Each row has a name. Each question is about the rows just above it. Places in a row count from 1.

Columns, left to right: B P V Q
[131 128 128 132] = <77>
[121 141 142 134] = <86>
[143 144  92 143] = <112>
[157 108 151  50] = <75>
[128 117  61  73] = <130>
tags:
[129] -> J_763
[128] -> J_808
[117] -> J_180
[107] -> J_311
[116] -> J_75
[108] -> J_743
[141] -> J_853
[144] -> J_951
[118] -> J_192
Look up the entry of <130> at place 2 in the table:	J_180
[131 121] is in which column, read top down?	B
Which row holds [157 108 151  50]?	<75>

Columns, left to right: T M G L
[120 115 119 181] : <15>
[112  36  60 148] : <49>
[114 161  98 117] : <38>
[184 143 164 127] : <17>
[139 181  54  77] : <198>
[151  36  60 144] : <89>
[ 69 117 170 172] : <177>
[ 74  70 126 171] : <12>
[134 116 109 125] : <167>
[111 111 111 156] : <140>
[159 100 179 166] : <163>
[215 157 109  59] : <100>
[181  36 117  70] is in which column, read top down?	M
Print row <163>.	[159 100 179 166]
Places of [111] in row <140>:	1 2 3

Columns, left to right: Z K W S C J
[169 162 177 178 163 174]  <59>
[177 181 178 171 168 172]  <44>
[191 163 168 182 176 166]  <170>
[179 184 171 176 170 166]  <144>
[162 162 169 173 169 172]  <5>
[167 164 182 180 169 177]  <201>
[164 173 166 172 177 175]  <121>
[175 173 178 166 174 179]  <204>
[166 172 174 181 168 175]  <83>
[203 187 161 174 184 166]  <172>
[164 170 180 170 167 176]  <122>
[162 165 166 165 171 180]  <171>
tags:
[169] -> J_313
[177] -> J_665
[168] -> J_545
[171] -> J_690
The tag of <44>, keyed by place 5:	J_545
Where do [167 164 182 180 169 177] appear?	<201>
The row with [164 170 180 170 167 176] is	<122>
Which column holds this, read top down? [169 169 177 174 168]	C
Print row <204>.	[175 173 178 166 174 179]
Which column holds [173 173] top down?	K

Columns, left to right: E U N F H A D R
[181 137 151 124 149 167 175 138]  <120>
[145 163 138 131 108 111 156 123]  <142>
[156  76 122 135 156 141 143 126]  <28>
[142 121 151 107 107 133 135  56]  <70>
[110 120 123  92 109 108 153  81]  <27>
Print row <142>.	[145 163 138 131 108 111 156 123]
The entry that follows [143]:	[126]

Columns, left to right: Vusik biga kudo Misaf pag Geg
[ 77  78  72  95 125 108] = <133>
[203 193 170 176 135 136] = <68>
[ 45  58 104  73 136 109] = <57>
[ 36  43  95  65 165  84] = <109>
[108 107  71 120 119 137] = <92>
[104 104 153 105 165  89] = <124>
[157 157 171 144 122 128] = <106>
[ 60  73 111  86 137 102] = <14>
What comes right after [107] in the named rows?	[71]
Places of [104] in row <57>:	3
Right after [171] comes	[144]
tags:
[135] -> J_786
[137] -> J_678
[136] -> J_59
[165] -> J_899
[109] -> J_488
Join <57> by its entry at place 5:	J_59
Print row <68>.	[203 193 170 176 135 136]
Which column holds [125 135 136 165 119 165 122] top down?	pag

Columns, left to right: fam dof Lakal Siti
[126 203 125 127] : <73>
[ 94 126 131 128] : <118>
[128 123 127 130] : <87>
Right after [131] comes	[128]
key -> tag
[204] -> J_444
[125] -> J_509
[126] -> J_26
[202] -> J_742
[123] -> J_338
[203] -> J_857
The tag of <73>, keyed by place 2:	J_857
Which column holds this, read top down? [127 128]	Siti
Where do [128 123 127 130] appear?	<87>
What comes right after [123] in the named rows?	[127]
Where do [ 94 126 131 128] appear?	<118>
Print row <73>.	[126 203 125 127]

Columns, left to right: luze gir vegof Nes vov siz Lipal Fupo Paseb subiv
[ 87  57 107 110 127 122 134  47 184 114] = <131>
[136 190 125 124 125 124 120 156 125 134] = <104>
[194 176 108 109 159 116 146 210  92 125] = <61>
[144 139  83 125 173  74 177  97  88 112] = <138>
[121 109  88  88 168  75 183  70  87 103] = <91>
Print row <91>.	[121 109  88  88 168  75 183  70  87 103]
Every place of [124] in <104>:	4 6

Columns, left to right: zomi vob napof Kemiz Pitep bapam Gulil tik Rab met
[140 133 139 147 115 131 131 103 140 134] = <9>
[120 129 139 147 115 131 131 103 141 113] = <107>
[223 122 120 122  99 123 148 202 126 140] = <31>
[139 139] is in which column, read top down?	napof
Which column holds [140 120] top down?	zomi
Whose row is [120 129 139 147 115 131 131 103 141 113]?	<107>
The entry that follows [133]:	[139]
Table of tags by key:
[122] -> J_852
[147] -> J_312
[140] -> J_813
[123] -> J_737
[121] -> J_12
Join <31> by its entry at place 4:	J_852
Whose row is [223 122 120 122  99 123 148 202 126 140]?	<31>

Columns, left to right: kebu roze Feb nativ Tife
[131 130  96 130 131] -> <96>
[121 128 174 114 121] -> <125>
[165 130 128 128 170] -> <111>
[133 138  85 128 134] -> <26>
Places of [131] in row <96>:	1 5
Every place of [133] in <26>:	1
key -> tag
[131] -> J_236
[133] -> J_127
[134] -> J_975
[130] -> J_265
[121] -> J_721
The tag of <96>, keyed by place 1:	J_236
Whose row is [121 128 174 114 121]?	<125>
Print row <125>.	[121 128 174 114 121]
Every place of [128] in <111>:	3 4

Columns, left to right: Rodu pez kur Zimob ruped sirab Kogi dov Dutem vifu
[ 98 163  99 149 108 100  95 158  97  99]  <66>
[112 118 117 125 205 105 105  88 106 105]  <145>
[ 98 163  99 149 105 100  95 124 112 118]  <11>
[ 98 163  99 149 108 100  95 124 112 118]  <19>
[152  89 144  89  55 141 154  88 152 141]  <48>
Print row <19>.	[ 98 163  99 149 108 100  95 124 112 118]
Print row <48>.	[152  89 144  89  55 141 154  88 152 141]
[ 95  95 154] is in which column, read top down?	Kogi
Print row <145>.	[112 118 117 125 205 105 105  88 106 105]

Columns, left to right: Noto tobot bis deg dafal bav Muso
[121 122 214 214 143 213 122]  <105>
[185 183 186  90 223  90 183]  <40>
[ 58  60  58  96 208  95  60]  <63>
[193 194 194 192  52 191 191]  <93>
[185 183 186 214  62 213 183]  <94>
[121 170 171  69  67  70 171]  <127>
[104 106 106 224 169 224 107]  <137>
[89 91 89 91 91 91 89]  <43>
Places of [91] in row <43>:	2 4 5 6
Places of [122] in row <105>:	2 7
[214  90] is in which column, read top down?	deg
key -> tag
[95] -> J_908
[91] -> J_349
[213] -> J_90
[223] -> J_473
[208] -> J_684
[90] -> J_88
[224] -> J_817
[96] -> J_629
[214] -> J_589
The tag of <63>, keyed by place 4:	J_629
Right after [223] comes	[90]
Whose row is [121 170 171  69  67  70 171]?	<127>

Columns, left to right: todi Soduk puso duzim zud
[149  84  88  85 149]  <53>
[135  66 103  60 135]  <24>
[137 174 110 175 138]  <114>
[142 142 104 174 142]  <21>
[135  59 103  60 135]  <36>
tags:
[137] -> J_260
[84] -> J_494
[174] -> J_651
[138] -> J_648
[173] -> J_259
Look up the entry of <114> at place 2 in the table:	J_651
Places of [142] in row <21>:	1 2 5
What comes right after [137] in the named rows?	[174]
Whose row is [142 142 104 174 142]?	<21>

Columns, left to right: Puf kuv sipa Vef teb
[137  52 138 133  52] : <113>
[148  53 140 140 184] : <51>
[137  81  80 133  81] : <80>
Print row <113>.	[137  52 138 133  52]
Print row <51>.	[148  53 140 140 184]
Right after [53] comes	[140]
At which places does <80> hold [81]?	2 5
Every place of [53] in <51>:	2
key -> tag
[138] -> J_417
[81] -> J_77
[80] -> J_677
Look up the entry of <80> at place 3 in the table:	J_677

Columns, left to right: dodal dezu rav Das vutif rulof
[136 126 115 125 118 117]  <149>
[ 75  86  92 110 133 121]  <139>
[119 181 168 116 109  97]  <2>
[214 199 175 154 145 119]  <71>
[148 152 149 146 166 173]  <54>
[113 140 146 174 148 154]  <42>
[142 155 145 167 145 133]  <3>
[ 53 126 118 120 119 135]  <188>
[165 149 143 129 116 145]  <191>
[142 155 170 167 145 133]  <181>
tags:
[126] -> J_659
[113] -> J_63
[140] -> J_867
[141] -> J_116
[148] -> J_865
[139] -> J_353
The tag of <42>, keyed by place 2:	J_867
Print row <181>.	[142 155 170 167 145 133]
Which column holds this, read top down? [167 120 129]	Das
The entry that follows [152]:	[149]
What comes right after [199] in the named rows?	[175]
Whose row is [113 140 146 174 148 154]?	<42>

Columns, left to right: Suvut giv zusen biv moko balin
[123  97 203 192 192 102] -> <72>
[ 89  98 190 184 198  95] -> <103>
[106  97 196 189 166 114] -> <62>
[106  97 196 189 196  98] -> <101>
Print row <101>.	[106  97 196 189 196  98]
Print row <62>.	[106  97 196 189 166 114]
Table of tags by key:
[105] -> J_253
[89] -> J_62
[107] -> J_811
[97] -> J_208
[106] -> J_267
Join <62> by its entry at place 1:	J_267
[196 196] is in which column, read top down?	zusen

